In the rows, 128 means zero.
One turn moves every row onto another: examples first, then more rows asked:
Z_813: [140 138  97 132 164  95 137 153 141 115 124 153 107 139 165 124  85 144
 126 113 153 162 155 131 135 113 119 160]
Z_37: [128 134  98 138 120 136 117 149 147 150 119 151 100 126 108 109  97 120
 131 121 149 162 158 145 138 134 153 147]
Z_604: [139 119  87 142 133 113 127 141 156 144 160 149  92 118 122 112 123 140
 124 133 150 141 152 132 121 128 125 168]
Z_252: [128 150 113 132 148 117 121 128 132 124 138 135 122 140 167 113 105 139
 157 120 143 172 139 153 120 134 107 162]
Z_171: [138 133  88 134 107  94 101 158 141 137 129 155  88 116 134 128 101 155
 143 108 154 145 166 151 140 134 109 151]
Z_464: [128 143 112 154 147 116 123 111 133 141 126 142  98 132 125 121  85 142
 127 133 116 127 145 142 129 137  98 150]
Z_664: [147 139  94 126 124 123 118 157 124 135 139 142 110 117 136 120 126 116
 140 137 146 142 132 110 131 139 127 117]
Z_649: [133 139 102 130 141 128 136 147 120 126 117 147 100 126 124 103  72 116
 130 115 154 153 172 127 122 135 134 164]
Z_488: [119 156  92 134 105 134  98 154 153 128 127 139 108 147 148 108 114 122
 144 126 126 137 135 134 141 129 115 140]
Z_533: [133 116 120 131 108 106 109 160 121 120 128 131 102 159 136 132 110 131
 123 135 139 136 140 124 139 107 123 127]
Z_624: [125 148  97 126 151 100 112 154 147 143 133 140  76 149 150 139  94 155
 135 102 137 131 161 143 125 115 109 145]
Z_201: [112 147 100 116 124 128 115 141 119 126 122 140  88 143 158 123  95 136
 118 140 157 124 169 152 138 127 108 142]
Z_306: [153 112  93 128 140 114 124 142 147 121 133 129 127 140 148 125 106 130
 126 136 132 157 138 107 138 131 143 136]
Z_500: [133 153 108 140 116 101 117 138 121 142 125 152 103 126 122 144 122 120
 105 132 154 146 134 143 129 135 103 155]
Z_551: [154 127 115 152 133  97 128 142 126 167 141 152 113 126 138 114  96 128
 143 132 145 133 146 125 128 107 125 128]
Z_809: [155 143  84 141 115 133 114 151 161 131 123 151 123 137 135 113  88 127
 136 137 130 166 142 120 125 140 113 167]
Z_555: [128 131 108 137 141 107 111 145 135 128 118 136 105 103 137 106  84 119
 141 116 144 165 179 128 127 126 127 121]
Z_860: [139 118 108 124 126 103 131 137 139 131 128 148  95 155 150 118 115 140
 179 120 145 153 153 131 123 113  94 132]
Z_979: [131 145 106 113 129 112 127 139 118 148 122 131 114 122 160 116  94 129
 118 142 169 171 149 118 140 124 113 140]
Z_401: [132 143 108 128 123 125 111 136 129 119 134 149 108 138 131 137 102 143
 156 121 162 185 132 148 145 143 107 156]
Z_420: [117 141 108 116 123 106 127 148 146 136 130 155  77 129 116 131 114 109
 125 106 159 153 170 129 136 133 133 143]
Z_320: [119 125  92 128 139 127 122 134 140 128 139  98  85 134 156 118 111 140
 128 130 139 142 146 120 119 126 109 143]
Z_10: [129 153  98 135 126 108 103 129 135 142 121 146 103 164 126 157  98 143
 162 130 131 162 134 137 132 131 112 143]
Z_415: [140 159  99 125 135 115 109 139 141 138 133 138  91 156 155 122 122 135
 150 119 152 147 138 148 102 125 125 176]
Z_461: [134 146  88 142 146  94  96 139 138 128 119 168 119 151 133 116  90 144
 162 144 132 158 151 129 124 127 121 152]
Z_280: [113 131 113 125 118 127 141 153 133 133 127 138 104 164 122 127 113 106
 115 105 134 153 153 142 122 133 126 153]
Z_187: [107 129 103 137 125 106 116 146 156 138 121 122 102 139 131 130 121 120
 128 117 112 152 164 143 117 130 136 128]
Z_777: [124 138 103 140 138  98 142 131 129 127 117 127  96 132 137 142  99 112
 134 108 121 142 178 128 107 120 115 145]
Z_720: [137 126 106 157 127 130 133 138 124 139 112 128 125 130 131 122  85 113
 138 113 122 164 162 142 119 115 119 132]
Z_763: [154 120 109 138 137 115 124 138 128 127 134 158 114 129 117 139  86 149
 115 114 150 130 140 160 122 124 122 144]
Z_384: [146 145 109 138 136 125 155 151 148 149 122 141 111 147 138 138  91 128
 152 125 124 152 124 124 119 139 102 146]
Z_364: [124 119 108 119 129 121 121 138 142 116 130 151 105 144 126 105  82 154
 116 150 134 153 160 128 152 131 123 159]
Z_129: [136 138  71 133 114 117 113 119 135 127 136 144  92 122 152 115 100 133
 119 138 139 142 179 134 125 144  98 150]
Z_955: [123 127  98 130 134 103 103 151 143 109 134 169  97 161 133 100 120 137
 162 126 149 146 141 134 130 132 113 145]
Z_832: [165 136  93 123 122 112 120 141 138 142 122 152  92 138 146 123 106 142
 166 129 166 162 160 134 113 111 115 166]
Z_621: [132 124 122 133 127  93 131 137 121 140 118 150 118 147 158 138  90 134
 113 127 156 136 160 162 139 128 113 147]
Z_346: [142 118 112 130 164 136 127 143 157 138 138 137 106 150 124 138  96 144
 127 130 133 131 139 135 136 126 134 144]
Z_328: [138 140  95 140 128 113 126 135 143 165 142 146  98 126 146 125 122 111
 140 143 136 139 163 121 133 155  99 137]
Z_274: [120 138 104 140 111  99 117 148 143 149 122 146 121 123 164 112 105 135
 161 127 131 150 164 144 156 127 104 136]
Z_827: [141 141 101 131 134 116 146 163 130 107 124 152  95 141 137 133 105 130
 133 106 160 150 112 132 129 131 121 150]

Z_551 -> Z_979
Z_809 -> Z_171
Now find these:
Z_10 -> Z_860
Z_664 -> Z_201
Z_37 -> Z_420

One turn moves every row onto another: examples first, then more rows asked:
Z_445: [141 131 145 133 122 142 152 125 129 137 110 126 110 116 153 133 132  97
 136 142 107 142 139 124 157 138 134 129 134 150]
Z_611: [134 111 148 143 139 119 116 121 150 130 113 127 125 124  98 136 134 107
 124 127 129 124 107 142 142 143  99 117 117 130]
Z_126: [135 129 135 121 139 136 145 121 117 133 122 136 129 128 159 143 133 107
 115 118 111 141 153 127 137 139 152 127 126 133]
Z_504: [147  98 113 132 111 149 130 129 122 124 122 119 103 146 126 126 133 113
 114 161 124 147 105 127 131 128 123 128 127 163]
Z_590: [102 128  99 140 133 149 134 112 129 126 149 110 136 127 119 107 132 113
 145 134 133 126 136 137 135 123 132 123 126 154]
Z_864: [148 130 148 145 129 120 115 132 122 133 113 101 125 137 115 110 121 118
 143 132 131 129  95 100 125 124 134 145 125 139]
Z_483: [144 121 139 132 131 145 143 126 115 135 132 124 124 122 142 136 143 103
 110 126 111 144 144 127 132 155 152 141 123 151]
Z_817: [144 124 110 132 122 139 134 149 144 113 107 124 135 160 150 123 112 119
 132 112 124 135 118 131 123 114 135 122 124 138]
Z_426: [134 114 135 112 132 119 133 108 127 147 113 133 120 139 127 138 101 125
 147 135 144 131  93 113 141 124 131 120 122 126]
Z_708: [138 116 141 123 135 123 117 122 146 135 118 135 126 116 112 140 126 119
 129 123 131 126 113 153 146 133  89 117 117 116]
Z_255: [146 117 126 125 129 139 112 118 139 144 122 135 131 119 128 133 121 119
 110 127 134 123 121 150 148 126  82 122 121 124]
Z_798: [100 127 100 138 133 147 139 110 134 127 143 113 132 125 121 110 128 113
 152 138 134 125 135 138 141 119 129 119 129 154]
Z_12: [142 118 149 135 127 118 125 110 141 134 102 123 129 132 122 119 118 117
 160 135 132 131  85 109 127 122 138 126 127 127]
Z_221: [138 110 130 110 129 115 122 136 117 101 118 128 110 135 123 139 145 129
 142 141 113 154 113 139 115 114 135 120 126 115]
Z_285: [139 146 150 126 114 145 145 134 130 123 121 125 120 123 148 128 131  97
 141 121 102 143 135 124 150 145 139 128 117 134]
Z_572: [143 134 134 130 121 134 103 119 107 132 129 110 133 149 125 110 119 119
 117 126 132 131 101  95 123 124 134 140 113 129]
Z_340: [141 120 130 115 123 120 113 138 112  97 116 121 111 137 129 128 147 126
 137 145 107 153 117 130 117 105 129 122 128 115]
Z_52: [152 108 125 108 136 126 125 114 109 157 125 127 123 125 133 135 110 139
 131 139 147 134 105 122 129 118 127 141 131 131]
Z_943: [148 119 107 119 117 146 137 148 141 118 118 130 134 154 148 127 110 124
 133 110 128 138 115 141 123 121 133 124 118 136]
Z_685: [143 120 129 136 132 135  98 114 125 135 122 126 129 123 124 126 136 115
  93 137 127 125 126 137 141 121  85 125 125 125]
Z_145: [102 133 102 130 140 139 130 114 126 119 147 114 140 120 124 111 136 123
 154 128 129 128 143 143 129 112 133 122 129 135]
Z_232: [ 99 128 110 136 135 138 128 112 121 118 149 106 125 118 108 110 145 116
 153 146 127 132 135 136 134 120 129 124 129 146]
Z_666: [142 132 154 127 118 143 135 124 119 119 132 124 121 115 136 128 153 100
 130 129  99 150 135 127 132 152 148 135 117 134]
Z_225: [137 121 142 157 142 122 108 128 150 126 110 119 139 134 109 124 132 104
 110 115 127 118 117 134 134 137 104 123 118 132]
Z_374: [155 116 125 117 123 140 105 103 108 143 131 126 140 129 138 116 125 133
 118 133 136 137 104 114 113 117 133 141 123 122]
Z_784: [ 98 124 106 131 140 136 131 107 119 123 147 112 124 117 114 115 141 119
 151 149 130 132 138 139 137 115 128 121 133 145]
Z_433: [140  92 117 139 122 137 136 128 129 122 113 120 104 150 121 132 133 110
 118 158 126 144 104 125 129 131 132 123 131 165]
Z_882: [101 136 108 133 136 138 132 117 132 117 143 112 137 119 120 108 135 119
 164 129 127 128 137 142 134 113 131 121 128 136]
Z_544: [140 129 138 148 141 123  95 125 131 123 116 118 139 131 119 122 138 112
  99 121 122 122 128 132 132 122  96 126 122 119]
Z_109: [135 124 144 123 134 131 143 110 119 130 111 137 117 114 157 141 143 105
 129 142 104 146 147 126 143 130 143 122 137 130]

Z_426 -> Z_12
Z_666 -> Z_483
Z_798 -> Z_882
Now find these:
Z_504 -> Z_943
Z_685 -> Z_255

